In the data rows, 128 means zero.
Here is a table of points, one per row:
[126  99 135 129 127 128 127 126 116  91 132 118 133 134 101 161 118 139 148 114 144 154 118  95 119 106 164 148 138 117 101 119]
[146 141  93 150 160 120 141 164 173 157 119  85 126 122 133  96 134 149 102 117 117 158 157 131 138 153 132 123 106 146 105 148]
[137 166 117 178 148 120 120 131  93 102 172  95 146 172 127 113 124  97 142 136 127 128 151 156 110 144 123 136 126 103 106  89]
[145 135 115 165 153 147  96 122 111 124 123  82 109  96 169 135 101 106 138 157 103  89 147 101 112 109 116 125 132 158 145 116]
[101 101 132 108 152 156  97 126 119 164 110 145 166 154 127 121  70 113 109 160  97 145 151 139 111 122 120 117 139 108 168  87]
[118 110 170 152 164 123 104 150 188 103 165 150 106 110 151 159 137 145 149 139 118 132 166 147 154 149 127 154 128 145 157 157]
[158  54  94 156 112 133 121 129 130 135 141 149 106 160 140 144 163 108 130 115 127 114 136 152  89 153  96 146 156  85 105 152]
[106  82 147 104 139 148 103 140 116 151 132 103 125 101 137 105 107 139 119 170 133 153 109 158 160 161 118  97  91  96 171 133]
[134 146  81 106 108 111 118 114 117 108 141 119 111  89 150 126 104  96 150 136 142 139 127 117 110 154 134 139 143 140 107  99]
[129 120 132 181 101 131 158  92 116 106 109 117 117 123 145 145 123 147 111 157  97 120 159 118 142 118  99 103 121 103 137 163]
[148 140 143 116 134 101  94 127 104 137 121 135 134 134 130 156 160 148 130 140 123 141  98  88  97 116 100 114 142  96 157 121]
[145  96  69 150 108 153 128 145 143 163 111 139 168 136 142 130 142 172 158 116  86 118 101 111 148 115 159 106 142 151 106 121]
[105 137 137 146  99 137 117 105 151 137 133 104 109 165 102 115 131 109 112 103  83 150 139  94 110 128 111 108 150  91 147 160]
[125 149 131 148 153 128 107  99 123 103 120 140 160  98 152  92 140 107 151 152 138 140 100 122 118 108 164 157 128 108 128 123]
[121 144  86  99  98 122 122 116 119 103 133 119 109  79 145 119  97 102 146 145 146 153 110 100 113 152 151 161 139 145 118 112]
[140 133 206 146 110 137 140 131 156 186  91 188 133 118 124  81 125 119 109 128 151  87 175 108 123 145 145 165 157  93  87 130]
[153 119 143 124 137 108 115 116 107 128 151 130 101 134 104 147 164 144 106 143 120 119 140  91 126 112  92 112 134  99 145 103]
[115 140 114 149 125 153 126 146 146 159 105 125 120 124 150 113 155 108 102 109  99 182 138 136 117 129 165 152 102 170  92 145]
[137 136 148 107 154 120 132 112  98 140 182 148 100 133 134  99 148 111 100  89  77 175 174 110 116  97 168 123 156 167 142 158]
[149  81 128 173 116 105 139 103 140 131  98 149 104 141 119 123 102 132 108 129 155 135 143 165 102 106 126 149 126 167 135 157]
[190 155 121 106 114 157 147  91 111 145 149 108 111 137 114 132 166 179 105  95 141 106 133 142 138  96 119 161 114 142 140 128]
[108 126 128 117 153 120 176  97 128 149 134 138 140 131 121 126 148 140 155 144 119 131 139 107 108 156 122 124 125 153 106 113]
[119 105 154 111 143 117 108 142 115 139 142 114 125 135 132 107 121 119 124  98  91 112 121 123 156 142 125  97 132 154 101  95]
[137 176 107 138 122 125 132 172 150  84 117 161 156 136 109 136 115 147 136  87  92 108 148  74 111 116 112 140 152 137 155 149]
[120 159 138 171 141 146 114 114 108  99 159 104 138 146 117 121 121  96 142 133 140 124 112 159 131 133 146 147 141 113 107 104]
[107 131 121 116 143 132 103 119 117 161 152 136 141 129 161 174 132 167 102 124 162 148 115 134 135 134 132 134 162 108 110 137]
[144 154 133 103 136 164 113 122 174 119 122 134  81 172 161  81 125 143 150 160 153 141 122 153 112 136 117 134 136 109 118  80]
[ 76 126 103 104 134 146 101 155 107 128  88 114 111 106 112 102 149 111 150 109 122  99 155  98 136 103  99 147 133 133 147 134]
[105 150  71 125 136  86  99 121 113 173 149 178 117 115 107 160 150 132 164 151 105 106 160 178 144  98 170 135 120 135 146 165]
[122 121 141 118 142  87 100 126 118 135 116 112 134 143 119 134 116 147 134 111 142 144 127 107 126 144 143 119  94 141 105 150]
[137 118 160 114 131 118 149 120 120 123 131 104 147 115  97 129 131 150 145 150 113 140 134 115 118 138 116 143 158 158 100 109]
[105 148 119 167 139 134 113  96 128 106 142 127 165 129 148 101 139 104 158 138 136 144 106 157 126 111 159 145 139 119 128 112]
[157  92 129 154 103 179 148 128 132 104 154 156 190 151 144  96 110  95 112 115 190 180 163  63 198 134  81 134 111 130 130 146]
[114 163 124 165 116 146 140 121 132 143  88 123 108 112 163 167 136  97 103 157 109 159 101  96 128 153 117 138 152 132 152 144]
[106 142 103  96 105 143 107 113 158  88 117 106 114 127 125 102 140 136 102 121 148 129 131 152  97 141 100 115 150 152 107 168]
[144 151 125 158 152 157 106 110 122 141 133 135 156  54  73 117  92 109  84 105 152 137 129 148 118 109 142 122 143 114 126 112]
[129 131 161 138 115 122 111 104 126 138 132 130  44 125  95 160 119 137 121 148 142 134  89  92 126 135 100 112 116 161  88 120]
[106 153  84 108  97 109 133 119 161 108 169 123 113 135 152  98 117 138 118 135 164 141 151 139  89 119 103 142  93 105 152 118]
[122 136 189 122  64 125  88 174 129 101 181 154 156 102 166 149 143 130 167 142 108 122 165 149 148 136 114 134 125 149 151 158]
[118 123 134 124 166 156 148 148  61  70 113 182  98 139 130 133 143 148 119 134 140 167 105 156 133 141 139  95  74 108 128 151]
[130 145 131 116 148 108  89 113 107 145 138 140 136 157 127 145 134 122 124 106 129 147 114 122 157 143  97  93  99 164 162 144]
[130 121 104 111  87 190 160 145 161 144 169 139  64  99  82 168  71 144 162 109  94 118 106 139 148 167 153 104 140 125 105 120]
[112 130 124 104 135 147 109 137  87 158 159 137 140 155 144  96  95 139  59 174  92 123 101 125 103 123 131 180 135 112 102 138]
[124 142 118 115 122  89 132 119 195 106 165  73 140 152  87 127 152 161  82 175 117 102 112  99 168 113 182 132  86 103 152 112]
[162 150 148 166 139 116 134 130 106 147 133  99  93 129  91  82 127 112 177 171 147 118 159 133 149 122 167 123 153  98 164 155]
[147 154 123 108 117 146 153 157 154 163 139 147 113 123 126 171 140  88 125 147 128 115  94 106 147 105 155 165  78  82 145 156]
[128 114 136 116 127 104 158 122 103  95 152 170 127 131 108  93  92 154 146 130 134  91 117 121 107  92 117 137 137 146 140 115]
[126  90 145 108 148  96 147 135 141 136 125  90 137 104 117 109 111 149 171 130 130 157 137 119  90  94 142 120 146 117 129 139]
[136 169 146 150  51 119 125 178  94 162 102  96 119 112 125  87 157 165 109 111 137 162 108 136 123 148 129 151 102 151 124 140]
[132 109 125 142 155 121 151 146  99 110 129 142 134 112 164 169 124 109 151 138 151  90 126 141 132 138 142 158 129 158  97 159]
[122 140 149 113 106 143 123  94 143 141 104  91 102 180 182 123  97 119 148  93 114 104 131 126 145  90 149 149 128 141 159 138]
[155 149 132  94 139 127 122 137 139  99  71 117 126 134 112 166 135 110 111 137 118 170 143 160 158 128 132 142 182 146 153  94]
[132  92 117 177 111 127 144  95 132  97 103 114 119 118 132 150 121 146 114 148  93 138 160 121 140 116 118 122  93 102 141 157]
[130 122 129 108 139 114 104 116 110 145 150 149 130  99 156 132 110 125 153  91 134 130 135 100 129 122 154 130  64  90 107 106]
[106 126 155 113 130 131 120 112 130 154 139 120 149 124 147 150 153 151 143 132 154 143 105 153 113 123 113  92 159 115 110 160]
[116 100 141 111 138  85 154 143 126 147 137  93 122 118 133 110 129 109 167 119 142 148 110 106  95 151 142 102 134  80 129 157]
[156 112 123 115  97 123  87  86 141 111 102 127 123 100 120 116 140 113 118 104 135  86 167 143 130 172 136 137 132 104  89 139]
[143 164 115 142 130 155  93  89 139 152 122 145 157 180  89 133 126 101 163  95 164 103  96 120 100 199 147 105 118 150 178 148]
[138 113 139  96 151 119 106 142 131 136 159 126 130 138 121  95 113 138 109 110 140  87 111 101 164 163 163 107 123 160 134 151]
[150  96 119 132 113 145 123 176 149  99 118 143 129 130 137 145 173  94 105 145 154  96 127 104  93 107 160  78 133 117 116 113]
[112 184  96 110 142  86 163 174 126 124 126 142 144 140 130 163  76 114 100 120 146 127 185 145 108 154  88 130 135 115 103 153]
[190 113 110  98  76  73 116  96 131 118  96 160 168 156 163 130  80 157 113 126 111 151  99 136 120 127 137 101 137 119 101 112]
[117 117 120 128 113  76 181 143 155 142 115 142 116 139 137 133 147  74 107 110 130 152  87 152 159 127 107 149 182 115 161 126]
[ 84 126 114 132 148 126 168  85 129 142 139 133 151 135 116 137 145 123 148 147 117 129 131 106 130 155 102 123  85 155  94 111]
[119 120 139 113 157 128 168 100 126 151 131 129 138 131 124 127 145 139 151 149 124 134 130 115 109 168 124 120 141 162 123 116]
[ 86 120  98 103 137 144  91 154 122 137  91 109 123 106 116 105 157 108 146 110 129  95 142 101 135 101  97 149 129 136 151 135]
[118 123 116 101 100 167 146 109  92 135 105 103 139 141 110 124 142 129 131 112 104  93 147 162 144 166 133 161  94 147 151 126]
[138 151 137 161 133 147 115 119 127 143 142 103 163  72  85 124 101 114 110  94 143  95  97 166  95  95 121  99 135 115 134 170]
[131 112 164 117 116 108 131 117 109 124 132  96 145 144 104 168 135 114 132 125 151 151 135 109 109  97 128 139 130 164 147 108]
[131 139 116 134 105 123 143 172 128 105 104 139 118 166 136 138 148 120 107 166 161 102 160 114 115 117 177  68 143 151 122 120]
[184 164 126  71 131 159 139 132 143 166 120 118 140 130 129 142 138  82 154 181  99 131 130 151 152  73  76 107 105 124  77 168]
[126 122 141 101 118 131 140 102 140  86 103  98 127 130 124 133 148  91 120  90 104 101 138 169 153  80 114 146  91 127 104 105]
[109 105 146 123 127  96 114 138 111 141 144 110 121 138 127 113 119 105 128  87 107 109 125 112 175 145 127  98 133 125 103  92]
[ 93 119 135 104 116 121 167 109 121 104 136 169 145 138 107  96  94 135 146 153 141  93  84 130 129  88 106 105 148 157 158 147]
[144 102 146 161 133 126 140 176 131 120 162 128 154 111 118 142 157 155 140 126  72 133  88 156  99 160  98 175 124 133 157  90]
[120 141  85 157 127 114  84 151 129 127 146 161 100 133  74 108 155 137 148 155 121 163 113 142 193  95  90 148 162 128 109  99]
[ 86 112 162 111 129 150 134 119 133 107 123 137 145 146  98 160 128 139 146 114 145 167 120 119 126  99 168 141 147 118 106 124]
[135 116 138 158 124 103 150 160 117 133 123 106 151 115 156 156  96 149 148 151 173  76 103 147 155 141 114 166 133 153 121 116]
[ 88 106 145 121 134 112 130 137 107 163 148  92 117 132 148 140 125 145  91 128 173 138 130 178 137 123 128 104 133 107 118 111]
[130  91 123 114 133  79 161 136 140 127 110 172 112 126 127 118 144  73  95 109 111 111 111 151 139 151 124 160  90 124 158 121]
[133 159 141 105  94 105 142  81 141 101 109 150 131  68 147 144 151 159 126 137 109 138 154 157 150 158 123  90 114  98 168  80]
[162  89 113 136 135 142 129 145 142 114 103 128 120 139 111 138 100 129 107 152 161 154 145 153 101 120 119 155 109 169 164 134]
[155 124  94 147 140 155 174 147 135 169 134 129 110  93 162 115 152 153 145  73 148 143 134 116 133  88 103  90 112 149 166  69]
[109 161 173 174 162  93  88 143 190 101 108 160 105 121 162  97 118 145 123 103 106 115  85 131 135 127 102 108  96 156  98 122]
[125 141 140 158 129 150 141 178 119 145  67 146 146 165  88 142  94 156 171  98 121 133 126 132 124 122 142 110  80  82 109  98]
[ 83 130 112 129 163 137 123 105 128 160 120 147 133 146 139 171 122 173  84 123 155  88 142  96 123 106 136 139 153 102 138  95]
[134 123 134 137 103 168 150 162 136 109 146 143 126 134 155 140 138  90  90 146 132 105 128 137  95 109 171  69 140 153 140  90]
[145 132  97 137 172 146 170 131  87  81  96 100 144 112 162 100 125 162 117 103 108 102  89 132 182 154 154 115 164  91 115 176]
[123 115 139 114 148 128 133 112 125 114 128 121 163  94  84 133 160 132 118 153 124 137 118 115 113 159 104 114 122 151  99 125]
[133 140 133  86 142 166 117 126 148 103 117 111 100 153 153 115 127 147 135 101 137 120 140 140 103 148 106 155 154  91 135 151]
There is one direction along which these points spread out most. Where along it does each point below lie, from 0 to 99? The average is 50, and the first point in the table lies past the average. One standard deviation of the points above along it is 16.
[125 141 140 158 129 150 141 178 119 145  67 146 146 165  88 142  94 156 171  98 121 133 126 132 124 122 142 110  80  82 109  98] 58
[ 83 130 112 129 163 137 123 105 128 160 120 147 133 146 139 171 122 173  84 123 155  88 142  96 123 106 136 139 153 102 138  95] 67
[137 118 160 114 131 118 149 120 120 123 131 104 147 115  97 129 131 150 145 150 113 140 134 115 118 138 116 143 158 158 100 109] 73
[125 149 131 148 153 128 107  99 123 103 120 140 160  98 152  92 140 107 151 152 138 140 100 122 118 108 164 157 128 108 128 123] 59
[184 164 126  71 131 159 139 132 143 166 120 118 140 130 129 142 138  82 154 181  99 131 130 151 152  73  76 107 105 124  77 168] 28
[105 148 119 167 139 134 113  96 128 106 142 127 165 129 148 101 139 104 158 138 136 144 106 157 126 111 159 145 139 119 128 112] 58
[132  92 117 177 111 127 144  95 132  97 103 114 119 118 132 150 121 146 114 148  93 138 160 121 140 116 118 122  93 102 141 157] 30
[123 115 139 114 148 128 133 112 125 114 128 121 163  94  84 133 160 132 118 153 124 137 118 115 113 159 104 114 122 151  99 125] 74
[134 146  81 106 108 111 118 114 117 108 141 119 111  89 150 126 104  96 150 136 142 139 127 117 110 154 134 139 143 140 107  99] 51
[134 123 134 137 103 168 150 162 136 109 146 143 126 134 155 140 138  90  90 146 132 105 128 137  95 109 171  69 140 153 140  90] 40
[129 131 161 138 115 122 111 104 126 138 132 130  44 125  95 160 119 137 121 148 142 134  89  92 126 135 100 112 116 161  88 120] 67
[150  96 119 132 113 145 123 176 149  99 118 143 129 130 137 145 173  94 105 145 154  96 127 104  93 107 160  78 133 117 116 113] 39
[144 154 133 103 136 164 113 122 174 119 122 134  81 172 161  81 125 143 150 160 153 141 122 153 112 136 117 134 136 109 118  80] 42
[119 120 139 113 157 128 168 100 126 151 131 129 138 131 124 127 145 139 151 149 124 134 130 115 109 168 124 120 141 162 123 116] 74
[121 144  86  99  98 122 122 116 119 103 133 119 109  79 145 119  97 102 146 145 146 153 110 100 113 152 151 161 139 145 118 112] 52
[155 149 132  94 139 127 122 137 139  99  71 117 126 134 112 166 135 110 111 137 118 170 143 160 158 128 132 142 182 146 153  94] 31
